Some points:
(-25 -41 -21 -40 -28 -5 9 -20 -16 21 53 29 -4 -17 45 14 -5 47 -30
 -19 21 31 -10 29 -6 27 -7 -16 38 -14 -12 5)
(1 -19 -11 -33 -8 18 -8 12 4 -15 -20 -5 25 33 -6 -10 -15 -2 -25
 32 -12 47 15 -11 28 -15 -49 -30 15 -18 -30 8)
(-35 31 19 59 -27 19 0 22 -19 -13 15 -65 1 18 -22 38 -16 -5 -24
 -14 -15 38 -13 29 21 37 12 -48 -9 27 -3 -18)
(25 30 30 -20 4 9 -43 -13 -35 5 0 17 5 -17 -1 -9 23 -14 -26
 -26 -13 10 -17 -29 -3 -12 -9 6 29 -29 28 3)
(-12 4 0 -43 -19 8 32 -12 43 -21 38 -11 -6 18 -15 -6 -14 -12 7
 -55 -29 24 35 -46 -5 4 16 24 30 45 1 -15)
(-24 -22 7 12 -4 -7 2 -58 -29 -19 -16 -2 12 -1 -10 8 25 -16 11
 -24 24 -25 24 13 25 -38 5 -11 -27 11 4 7)
(-29 -47 -17 18 -6 -15 6 23 -45 -21 16 -30 -15 20 -18 -18 -15 46 -1
 9 -13 -37 -21 -18 -61 16 2 -11 -5 17 -16 -8)
(36 -32 -21 7 39 5 -47 -5 8 -23 -17 -5 5 52 -8 -1 -6 11 4
 9 5 -14 18 8 15 -10 25 -46 -35 -9 -21 -43)
(46 7 4 -25 -2 -5 2 0 -13 2 -3 -25 21 1 5 1 8 22 38
 5 -19 -25 -47 -54 12 0 -10 -49 21 9 14 21)
(-27 17 -35 19 -18 -18 24 6 -21 -24 5 -4 6 27 48 -23 29 -29 -16
 5 -12 -19 47 -32 13 2 3 4 27 5 59 -6)
(-11 31 -9 24 -15 3 -26 -32 -32 14 -6 -37 -16 -17 -6 10 -11 -57 47
 11 10 26 1 -3 -20 -3 -30 15 -11 -11 -4 8)
(-3 0 8 4 -15 20 2 -4 -63 8 -3 -11 19 -7 22 22 8 19 -41
 -14 13 -48 24 13 -22 -47 16 19 -7 -10 -15 -29)
(17 -3 -13 40 -25 8 23 3 33 -3 26 14 -51 -11 -18 29 37 25 29
 38 27 15 -14 16 -11 14 13 21 -22 -39 28 -11)
(71 15 18 -1 -19 -21 31 -7 28 -35 19 -18 -7 -11 6 2 -7 5 12
 -24 27 -1 7 18 -28 1 44 9 -15 39 -9 -2)
(11 13 23 7 29 -4 49 -22 -35 18 -19 -12 -20 -17 -9 -27 -1 -24 -18
 31 -9 39 -29 36 9 7 -4 -44 26 4 32 -15)
(13 -22 5 -5 22 20 12 31 -46 11 -20 14 15 -44 -7 -52 -38 -8 38
 -16 11 -3 15 31 22 38 -18 18 26 22 -30 -24)
(-4 5 -6 -27 -39 -29 -6 3 -2 -29 10 -25 -6 14 -34 -41 16 -4 -29
 -29 19 -6 -49 23 -16 -5 -17 -14 -10 -8 -9 -16)
(-18 11 29 -34 -11 -15 -4 -6 8 -46 -51 -23 9 31 37 21 -28 3 -8
 -6 26 -27 -31 30 5 45 3 32 7 -20 48 29)
(8 11 -8 18 64 25 9 17 -21 -7 29 -28 6 21 9 18 4 9 -25
 6 21 -11 30 -13 -19 37 2 12 16 -58 13 6)
(11 -5 -11 -7 -4 -30 11 33 4 -1 -23 18 -18 9 -4 14 7 17 -20
 3 -37 -16 1 41 47 23 21 14 -19 -19 25 15)
(-1 10 26 -15 26 31 28 -40 21 16 28 -8 -19 -7 10 -11 28 -16 -2
 1 44 -41 43 30 25 -12 -20 -24 42 4 -8 -15)
(-17 11 1 -1 -15 -30 6 -25 33 -17 -28 -7 35 12 1 -17 19 -22 18
 23 20 -3 24 1 -33 -5 19 -20 0 -33 -33 12)
(2 24 14 4 0 15 -46 -66 4 -3 -10 63 -33 18 -11 -1 -40 19 -28
 12 -58 -23 24 17 -26 45 16 -3 10 38 -3 9)
(7 25 -9 36 24 -23 30 -2 22 -44 10 39 -26 6 25 -12 -10 -2 2
 -32 -43 9 -2 4 -33 -11 -34 -15 15 -55 -58 -3)
(-19 -4 17 1 -1 34 24 29 34 2 -16 31 29 -2 1 32 9 -9 28
 2 7 -51 -23 6 -28 42 -52 11 30 21 7 -11)
(6 15 -4 -8 -16 -41 8 -10 6 -13 44 26 78 -30 -77 -14 -43 0 -24
 26 -5 -3 25 10 1 17 1 14 -2 -19 39 -25)
(-20 0 48 -33 -14 14 -17 9 -3 16 -4 17 -48 46 -30 39 -24 -16 21
 -21 25 24 20 0 16 -18 -17 22 7 -12 -19 1)
(29 -12 39 20 -7 -39 -45 -4 19 -16 17 -29 -19 -26 15 5 -20 22 22
 -12 -2 -25 10 -50 36 16 -8 -10 18 1 1 -11)
(11 17 -17 -11 -26 28 2 20 -22 -6 38 -3 3 -28 -2 35 14 -15 -16
 33 -21 -35 -4 23 24 7 -2 3 -23 7 -71 21)
(6 16 -50 41 -33 32 0 17 -21 20 -22 29 13 7 -38 -14 10 3 16
 -57 0 -10 27 -34 15 13 -2 0 -9 -5 23 50)
(-12 16 58 -21 -22 -11 -35 54 -1 10 23 16 1 -28 5 -2 25 22 30
 22 -28 -7 24 34 -47 -57 0 -40 8 -25 32 19)
(22 -10 1 0 12 14 -6 -26 -5 -1 25 21 -5 35 -6 15 -11 -18 -12
 57 -6 -15 -57 -17 5 -34 -14 52 -4 15 14 2)
(-21 -33 -31 -38 -10 10 20 5 7 1 -26 27 -13 -36 -21 59 -23 -35 20
 16 0 -8 -23 -59 13 3 44 -21 27 -27 15 -63)
(-35 -22 21 52 46 2 9 6 20 -13 12 11 37 -7 5 -8 -6 -28 11
 30 4 0 -24 2 6 7 22 -25 2 16 -2 74)
(-3 -14 -1 27 20 13 -43 26 9 -8 7 39 30 -6 -15 25 -6 -10 -28
 -51 39 0 -20 6 5 -17 38 4 20 -24 6 -15)
(-13 52 -55 -35 15 2 0 -19 1 14 37 11 19 -5 1 8 -27 44 33
 14 13 43 -7 6 31 -18 20 -12 -15 4 3 10)
(2 9 10 -22 5 -20 34 26 5 71 7 13 -17 40 4 27 -4 -11 -6
 -35 3 -22 -1 -17 -5 13 -8 -65 -29 0 -3 21)
(-13 8 22 -44 2 44 15 -1 -3 -21 -1 -10 -10 -12 -12 -9 -34 -34 16
 -25 -23 -4 -2 -9 -22 1 19 10 -54 -40 5 36)
(-5 18 17 18 -16 -5 23 -26 -15 14 0 31 21 -32 61 24 -21 13 -19
 11 6 -2 -8 -31 -6 -12 -24 -22 -79 30 4 -31)
(37 -65 -10 -7 7 49 1 -24 14 -2 -3 -8 38 10 30 -4 -10 8 11
 2 3 32 14 -9 -28 2 -24 6 -12 -9 6 49)
(-9 -26 -15 4 16 -18 8 -6 23 49 -25 -39 -22 -41 -15 -18 6 24 4
 0 -58 -35 5 5 24 -22 17 32 -7 -20 -24 24)
(23 3 17 20 32 7 3 39 20 3 32 5 33 6 38 18 0 -8 25
 -36 -29 -2 -14 24 25 -30 9 17 -2 26 10 -28)
(0 -39 28 20 -29 -31 22 2 -5 21 44 -9 -7 10 -1 -28 -12 -16 11
 15 1 -13 15 -12 29 21 -47 28 -34 -36 -9 -25)
(21 -24 26 28 -15 14 21 -9 -5 37 -2 -31 -1 9 -24 34 -22 38 -16
 9 -1 31 12 -22 -31 -18 16 30 46 -3 6 16)
(-2 0 36 -4 25 23 16 21 -4 -38 -23 29 -43 -27 7 -37 14 45 -32
 -23 35 24 -4 -44 26 20 -18 10 -43 -8 19 12)
(-9 -36 6 0 -43 -6 -37 -3 -15 -7 23 8 -28 -16 34 -24 52 -40 3
 23 6 14 -14 5 22 28 55 2 18 15 -22 30)
(49 -16 -7 -1 -8 -37 -2 -1 -6 33 -38 -4 3 14 32 33 10 -29 -12
 4 -30 22 48 29 5 20 -7 14 -11 8 24 -9)
(-6 -1 -44 17 6 22 -9 6 -7 -19 13 8 -63 20 -10 -28 -22 16 32
 19 3 -22 1 35 1 -35 -30 -15 12 29 49 4)
(44 42 -3 -10 7 -2 -6 38 6 25 -1 12 -12 9 -19 -14 25 -25 -24
 45 31 -1 11 -29 -38 27 21 -9 -4 20 -25 -2)
(-1 -27 -13 6 -18 -16 -1 15 40 -4 -50 9 6 -37 -34 15 24 5 -46
 -17 23 20 3 2 -16 -32 -57 0 4 51 2 16)
(-18 -10 10 -7 8 32 42 -7 -7 -38 -26 -15 -12 -42 10 16 -4 15 0
 31 -38 20 25 -8 -15 -22 43 -12 14 -4 5 -39)
(-64 8 30 -24 38 11 -24 19 27 15 20 -21 9 3 -14 -15 31 26 -8
 31 3 9 38 -13 2 20 7 19 -37 24 7 -15)
(-30 -11 15 34 -4 -25 -31 26 -14 -6 4 40 -3 24 17 1 7 -16 2
 11 -30 30 -9 -22 -6 -16 -8 30 9 1 -20 -13)
(-15 50 -23 -18 34 -45 14 8 -26 -25 -14 -13 -5 3 -8 47 13 16 -3
 1 19 -8 -3 -13 19 -13 -16 42 32 22 -44 36)
(-17 23 -4 24 4 -24 -28 -24 -9 27 -41 1 15 -8 18 3 1 49 62
 -6 30 12 -7 7 -19 31 7 5 9 1 -21 -27)
(-28 14 -7 36 -6 9 -22 -31 55 40 8 -23 -17 -23 18 -11 -39 -10 -44
 -8 7 -35 -18 -5 13 -8 0 -17 22 -26 -2 12)
(0 33 -3 6 -50 31 11 45 26 27 -33 -8 6 29 42 -58 -60 12 -16
 26 24 -7 -13 0 13 -32 36 23 6 -4 -22 -16)
(-17 -17 -33 -20 66 -51 -11 0 -7 39 7 -17 -24 -8 16 -22 -16 -37 -12
 -21 9 18 -20 15 -50 -21 25 17 -19 10 16 -9)
(-3 3 35 14 0 7 48 -43 -13 33 -13 27 26 61 -37 -32 50 23 14
 -20 -22 1 -43 5 15 2 33 19 0 -12 -13 -9)
(2 12 -39 -15 -5 49 -37 -12 39 7 0 -37 18 -3 11 -7 57 2 -8
 -31 -38 14 -36 3 -11 26 -31 15 -8 -16 10 -34)
Along one direction, these points spread out more than along any other. Take the direction at right angles to it along which they spread out most. Go by this last direction. For each point below, how far along it does it lie, from 0 to 99? 50 is the average, and the first point above lies past it. One standard deviation of the points above along it is 16.
(-17 11 1 -1 -15 -30 6 -25 33 -17 -28 -7 35 12 1 -17 19 -22 18
 23 20 -3 24 1 -33 -5 19 -20 0 -33 -33 12) 42
(-28 14 -7 36 -6 9 -22 -31 55 40 8 -23 -17 -23 18 -11 -39 -10 -44
 -8 7 -35 -18 -5 13 -8 0 -17 22 -26 -2 12) 42
(46 7 4 -25 -2 -5 2 0 -13 2 -3 -25 21 1 5 1 8 22 38
 5 -19 -25 -47 -54 12 0 -10 -49 21 9 14 21) 50
(0 33 -3 6 -50 31 11 45 26 27 -33 -8 6 29 42 -58 -60 12 -16
 26 24 -7 -13 0 13 -32 36 23 6 -4 -22 -16) 53
(-30 -11 15 34 -4 -25 -31 26 -14 -6 4 40 -3 24 17 1 7 -16 2
 11 -30 30 -9 -22 -6 -16 -8 30 9 1 -20 -13) 38
(-9 -26 -15 4 16 -18 8 -6 23 49 -25 -39 -22 -41 -15 -18 6 24 4
 0 -58 -35 5 5 24 -22 17 32 -7 -20 -24 24) 41
(2 9 10 -22 5 -20 34 26 5 71 7 13 -17 40 4 27 -4 -11 -6
 -35 3 -22 -1 -17 -5 13 -8 -65 -29 0 -3 21) 39
(-17 23 -4 24 4 -24 -28 -24 -9 27 -41 1 15 -8 18 3 1 49 62
 -6 30 12 -7 7 -19 31 7 5 9 1 -21 -27) 43
(11 -5 -11 -7 -4 -30 11 33 4 -1 -23 18 -18 9 -4 14 7 17 -20
 3 -37 -16 1 41 47 23 21 14 -19 -19 25 15) 41
(6 15 -4 -8 -16 -41 8 -10 6 -13 44 26 78 -30 -77 -14 -43 0 -24
 26 -5 -3 25 10 1 17 1 14 -2 -19 39 -25) 86
(23 3 17 20 32 7 3 39 20 3 32 5 33 6 38 18 0 -8 25
 -36 -29 -2 -14 24 25 -30 9 17 -2 26 10 -28) 52
(-27 17 -35 19 -18 -18 24 6 -21 -24 5 -4 6 27 48 -23 29 -29 -16
 5 -12 -19 47 -32 13 2 3 4 27 5 59 -6) 48
